Each path below is one point turned by a fixed rotation once a step. After each direction that follows a path, write how fast that rotation turns it, in degrees per step (0 if it stays still).
Each turn is a multiple of 5 degrees from 10 to 175, or 0.
Each row of a path follows its step; steps can be skipped.
path 1
step 0: [ -8   2  -7  -8   6  -8   7   4 -13 -11 -13 -16   0   9  15 -10   3  -1
  -3 -19   0   8   2  10 -11   2  -9  -4  23   3   8  -1   9  29  -4  -8
  -2 -12   7 -18   5]
step 1: [ -7  -1 -18 -22   2  -6  -6 -18  -4 -11  -3   5   4  -8  -6   6   4 -17
   0 -19   6  -9  -1 -12   0   1 -12  12  -4 -14 -16  13 -17  -1  -4  11
  19   5  -7  -1   3]
step 2: [-20  -1   5   8 -20  15  -2 -11 -17  -7  -1   6  17   6  21 -10  -8  16
   5 -11  29  -8   3  -3   8   7   9  -2   3   0   5  -6   3  -5  -4  -5
  -3 -11 -11  -2  -6]
step 3: [ -6   5  -7 -24 -11   3  20   4  -2  19  -4   0   2 -15   3  -1  12  -4
   4  -2   9   2  -7  -5   6   5 -10  10  21   5   0   1   4  -2 -15   5
 -12  12  23 -15  16]
step 4: [  2  11  -2   7  -8   7 -16  28 -11  -7 -17   2   9   2   8  -6  19  -8
  16 -19   3  -4  -5 -13 -10  11  -4  -6  -9  -9 -15  -1  -8   8   9   7
  10   3   6   4  -9]
step 5: [-10 -17  -1 -22   5   5  -1  -4   2  -1 -23   7   2  14   9  -5 -18   2
   4   3  14  13   6 -17  -5  15   8   9 -10   6  13  12   3  11  -5   4
   8 -18   4 -12  13]
step 6: [-17 -13   7 -16 -12   2  15  -1 -13 -13  13 -14   8  -2  -5   8   3  -7
  13 -13  -3   7   2   3   4  -7  -2  -2  15  -9 -22  -3  -4  21 -19   0
   1  -5  10   0 -10]
step 7: [-12   4 -29 -10  11  19 -14  -6  -5 -12 -19  -3  -8  -2  21   0   4   8
  -3  -6  12  -2   1   5  -9   9 -16  -4  13 -10  -6 -17  -5  -9   3   0
   9   4  -4  -6   2]
step 8: [-10  -9  -7   1 -11 -16  19 -10 -11   3  -3   4  -1   7  -2  -4   4  -7
  20 -17  21  -2   0  -4  19  23  11  17  -4  -1  -4   7  -5  -9  14  -2
   0   0   7   1  12]
step 9: [  6   3  13   1 -15  31   7   2  -2  -7 -11   9   2   2   3  -6  12   7
   8  -7  -1  -6   1 -27   6  -8  -8   6  19  -9  11  -5 -10   5 -14  -6
   3  -2  18  -8  -8]
step 10: [-14   8   3 -23   5   2   2  23   6  -5 -10   7  -7 -13  25  10  11  -6
   5  -8   2   7   6  -3  -3   9   0  -4   1  18 -15   3  -5  -3   8  21
  -2 -20   8   0  11]
step 11: [-17 -12  -3   4  -6   1 -10   1 -21   6 -12   0  -7  16 -16 -14   2   1
   9 -14 -12   1   0   7 -12  23   5  11   2 -11   5  -3   1  14 -13  15
  16 -14   4  -6  -1]
[-2  0  2  2  2 -1  4 -4 -2  7  4  1  1  4  2 -1  1 10 -2  1  4  6  0 -4
  2 -6  0  5 -3 -4 -1  0  2  4 -2 -2 -1 -4  6  3 -2] : 115
[-1 -3  3 -3  0 -6 -3  4 -4 -5 -3  0 -1  4 -1 -3  2  2 -5 -5  1  0  6 -3
  1  3 -5  3 -3  3 -1 -5 -4 -4 -8 -1 -6  2  2  0  0] : 0
path 2
step 0: [ -5  -7   1  17  -5  10  -3  -4 -25   3   4  11  -1   2   5 -11  -1 -17
   4  -1   5 -16   2 -21 -19  -2  10   5  -6 -11   5  10  -6   0  -1   5
   5  -1  14  12  11]
step 1: [-17   1  -2   5 -20   8  -8  -6 -21   1  -2   5 -15  -1  -3  21  -5  -4
   6   9 -12  -9   1 -14  -7  -6  -6  -7   7  -4  11 -12   4   1 -11  -1
   9  -6  -7  14  -9]
step 2: [  2 -22   5  23   2   0 -18   1   3  -9   5   3 -11   7 -11  -5   7 -12
  -3  12  -4  -4 -11   1  -8  -7 -18   3  -1   5   3 -12  -2  -7  -9  11
  -5  -8  -7  22  -9]
step 3: [  8  -7 -16   1 -13   8 -14   3  -5   2   7 -11   2  -3  -9  -1   0 -25
  -9  -4   9   1   3 -14 -16   4   0  -1  -5   9   2  -4  -1 -10 -31  -1
 -10  -6  -6  -2   5]
step 4: [ 12  -4   0   5 -15 -15   6  11 -19  -6   4   3 -10  -6 -21  11  -3  -5
   4   0  18 -12  -2 -13 -13  -1 -17   1  -6   4   0  -9 -10  -6  -5  -9
   0  17   3  -6  -5]
step 5: [ 14 -12  -3   1  -5  -9   6  25 -25  -5 -18   8  -1   7  -4   1  13  -2
 -18   0   0  -1 -13 -10   4  -7   6  13  11  -1   4  -7 -12   2 -11   8
  10  -3  -1   4  -8]
step 6: [  6   3   5  27  -2  10  -8  10  -8   8  -9  -2  11   6 -12   1   6  -6
 -12  -7  -1  -7  18 -16   8  -5   1   6  -4   0   4  12  -6  -3 -16  -1
  13  16  -7  17  -4]
step 7: [ -2 -12  15   6  -7   6   1  -1 -19   3  10   4 -18 -14   5  -5  -1 -17
  -5   5   8  -3  10 -11 -16 -14  13  -3  -2  -5   2   7 -12  -5  -2   2
  20   9   0  15   6]
step 8: [-10 -13   2   8 -25  13  -5   0 -16  -6   4   5  -1  -8  -7  12  -9  -1
  -6   6 -20 -13   0  -7   1  -9  -6   4   0  15   0  -9  -9   4  -2  -2
  16 -19  -1   8   1]
step 9: [-11 -11  -8  27   6   2   4   6   1  -5   7  -2 -14   8 -16 -10   7 -17
  -8  -6 -19 -11  -7 -11 -15  -3 -13   5  -6  -2   1  -7  -1   0  -7   4
  -5  -9   1  13   3]
step 10: [-12  -8 -20   9  -3   7 -14  -6 -15   2  -5  -4 -14   2  -9  15  11 -16
  -1   0  14  -3   3   0 -25   9   3   3   3   4   5  -2  -7  -6 -24  -4
  -2   0   0  -5   3]
step 11: [  8  -2   8  13  -9  -9 -11   4 -23   6  -3  16   3   9 -11   5  -2  -8
   7   9  24 -11  -9 -13  -9   1 -13  -1  -8   8  -1 -20  -3  -2   0  -6
  -5  -3   2   6  -8]
[ 2  5 -1  1 -1 -8 -3 -6  2  1 -2 -5 -1  4  6 -2 -2  0 -1  1 -6 -1  1  4
  0  1  5 -2 -2  3  1 -2  0 -4  7  4  0  3  0 -8  0] : 0
[-2  0 -5  3  1 -2  6  1  2 -4 -1 -2  1 -4 -6  3 -2 -4 -5 -5  0  3 -5  2
 -4  1 -4  4  1  3 -4 -1 -2  1  1  0 -1  0  7 -9  4] : 65
[ 3  2  2 -1  2 -3  2 -1 -1 -3  5 -5  1  4 -2 -3 -2  5 -7  1  7  0 -1 -3
  6 -5  3  2  3  1  5 -1 -4  7 -4 -1  0  5 -1 -2  1] : 45
[  4   0   1  -3  -3  -4  -3   7   1  -2  -4   0  -1  -4  -2  -2  -4   2
   1  -1   2   3  -2  -2   3  -6  -2   3   3   1   0   6   4 -12  -3   0
  -3   4  -1  -1   0] : 40
[-2  0  2  1 -3  1 -3 -4 -4  1  4 -1  5 -5  1 -4 -2 -5  4 -2 11  2  3  0
 -2  1  6 -4 -2  5 -3  3 -3 -3  2 -5 -3  1  1 -2  1] : 100
[-3  5  6  3 -3  5  1 -4  1 -6 -1  0  4 -5  3  3 -3 -6 -1  4 -3  3  0 -1
  3 -4 -1 -1  3 -3  3  3 -1  1  0  9 -1  2  5  4 -1] : 55
